In the rows, 128 means zero.
One turn moves each row of this set onto another row. After a few examples, where does it send each row asked below?
diz: [120 168 120 124 130 115 151 120 157 147 127 129  96 155 153  99 114  95
 132 138 121 116]
bib: [117 124 140 141 151 143 153 123 111 151 143 121 128 137 153  92  92 118
 178 120 101  91]
dem: [124 110 108 146 164 128 140  84 123 116 135 152 119 115 143 115 101  98
 156 125 125 108]
Ranu: [130  98 115 148 145 144 135 102 120 137 156 134 119 131 151 101  98 103
 147 108 116 100]
geto: [125 105 124 161 163 128 149  90 109 131 143 144 117 126 148 107 111 101
 142 124 131 110]
nubil: [121 164 122 130 137 108 147 111 157 145 121 134 102 152 149  95 115 102
 124 148 122 114]
fafev: [129 107 121 139 140 150 138 115 120 144 155 126 126 135 151  96  91 109
 161 108 104  95]
Pules: [122 172 126 125 137 110 149 112 157 145 119 133 108 149 147  92 112 105
 131 153 115 117]
san: [125 135 133 130 150 146 144 114 125 137 141 138 126 119 143  86  76 122
 191 126  96 105]
Litav: [114 138 127 130 160 136 142 105 127 130 133 139 121 118 143  96  78 118
 195 128  99  92]
vif: [123 101 126 156 156 137 146 102 107 142 149 129 124 137 153 105 110 103
 143 116 122  98]
Sutat: [126 123 128 132 141 150 141 121 121 145 149 128 129 129 148  90  82 116
 179 115  95  96]
gedor: [130 116 116 151 161 131 138  83 124 119 144 160 108 110 142  99  92 106
 154 126 125 118]
Pof: [123 167 124 123 130 115 153 122 157 151 120 127 112 153 150  94 112 103
 134 149 113 115]
beru: [121 169 121 122 129 118 152 121 156 147 126 127 102 154 152  99 114  94
 135 138 120 121]
maned: [120 126 113 143 166 125 145  85 126 114 128 159 114 107 139 110  91 105
 174 133 120 109]
gasif: [122 169 125 128 138 108 149 110 158 145 121 135 104 150 149  93 113 104
 127 152 118 116]
Kagid: [124 175 126 120 139 116 147 110 154 146 126 129 107 154 147  95 115  99
 131 145 119 124]
doda: [122 160 119 127 129 112 151 120 157 149 122 128 105 156 152  96 115 100
 126 144 119 111]
Poze: [120 172 125 125 138 112 145 110 154 146 129 131  96 155 150  96 114  98
 128 141 121 117]
Sisir: [116 136 122 135 164 129 145  96 128 119 127 153 114 109 139 102  82 114
 190 133 109 102]
rabol: [116 129 128 127 155 142 138 111 122 139 140 125 129 129 147  97  83 116
 186 121  93  84]
fadof: [127 132 124 145 163 131 142  88 127 119 138 162 112 105 137  93  82 114
 173 134 117 119]
tota: [127 100 108 143 158 135 135  90 119 126 143 137 127 128 146 115 106  95
 147 117 119  99]
fusab: [121 175 126 123 141 114 143 109 154 145 128 131 101 153 149  95 114  98
 129 143 120 119]
Lov: [130 103 112 152 152 135 135  89 122 126 152 150 112 123 146 103  99 101
 143 116 125 110]
Nunov: [121 160 120 130 133 111 148 115 157 147 123 132 103 153 152  96 116 101
 122 146 120 111]
beme: [122 163 122 125 128 115 153 123 158 151 120 126 109 155 152  95 114 101
 130 146 115 112]
Naki: [124 172 123 120 132 118 152 120 155 147 124 126 106 154 149  98 114  95
 135 142 119 123]
mep: [121 120 127 159 169 125 154  86 113 123 134 155 114 115 143 104 103 106
 156 135 130 118]
mono: [125 102 114 137 153 141 132 101 117 136 148 124 133 136 149 110 102 100
 153 113 109  89]
Lub: [126 140 129 136 158 137 144 100 126 126 138 153 117 109 138  87  76 121
 188 133 105 114]
riku: [115 137 144 141 155 139 158 119 113 143 135 132 125 125 148  90  86 122
 191 131 102  98]
Kanu: [118 169 122 125 135 114 147 115 156 146 129 130  94 156 152  97 115  96
 130 137 122 116]
Duzab: [116 142 141 147 164 131 160 106 116 133 129 148 119 113 144  91  86 121
 192 139 110 110]
Keke: [123 171 126 123 134 113 152 118 156 148 119 129 112 151 148  93 112 105
 134 153 112 117]
vogez: [121 115 122 130 153 145 134 109 117 142 147 119 134 137 149 103  92 109
 169 114  98  83]
dez: [120 109 133 148 150 142 147 117 108 151 149 119 128 141 155  98 103 110
 157 115 110  90]
vofut: [118 134 134 153 169 125 158  93 116 124 128 156 113 111 142  98  93 115
 176 141 123 118]
vinuz: [125 175 125 120 134 117 151 116 155 145 125 128 109 153 147  98 114  97
 134 145 118 126]

maned turns into mono
fusab turns into diz
Where do these go?
Duzab turns into geto
doda turns into Keke
Lov turns into Sutat

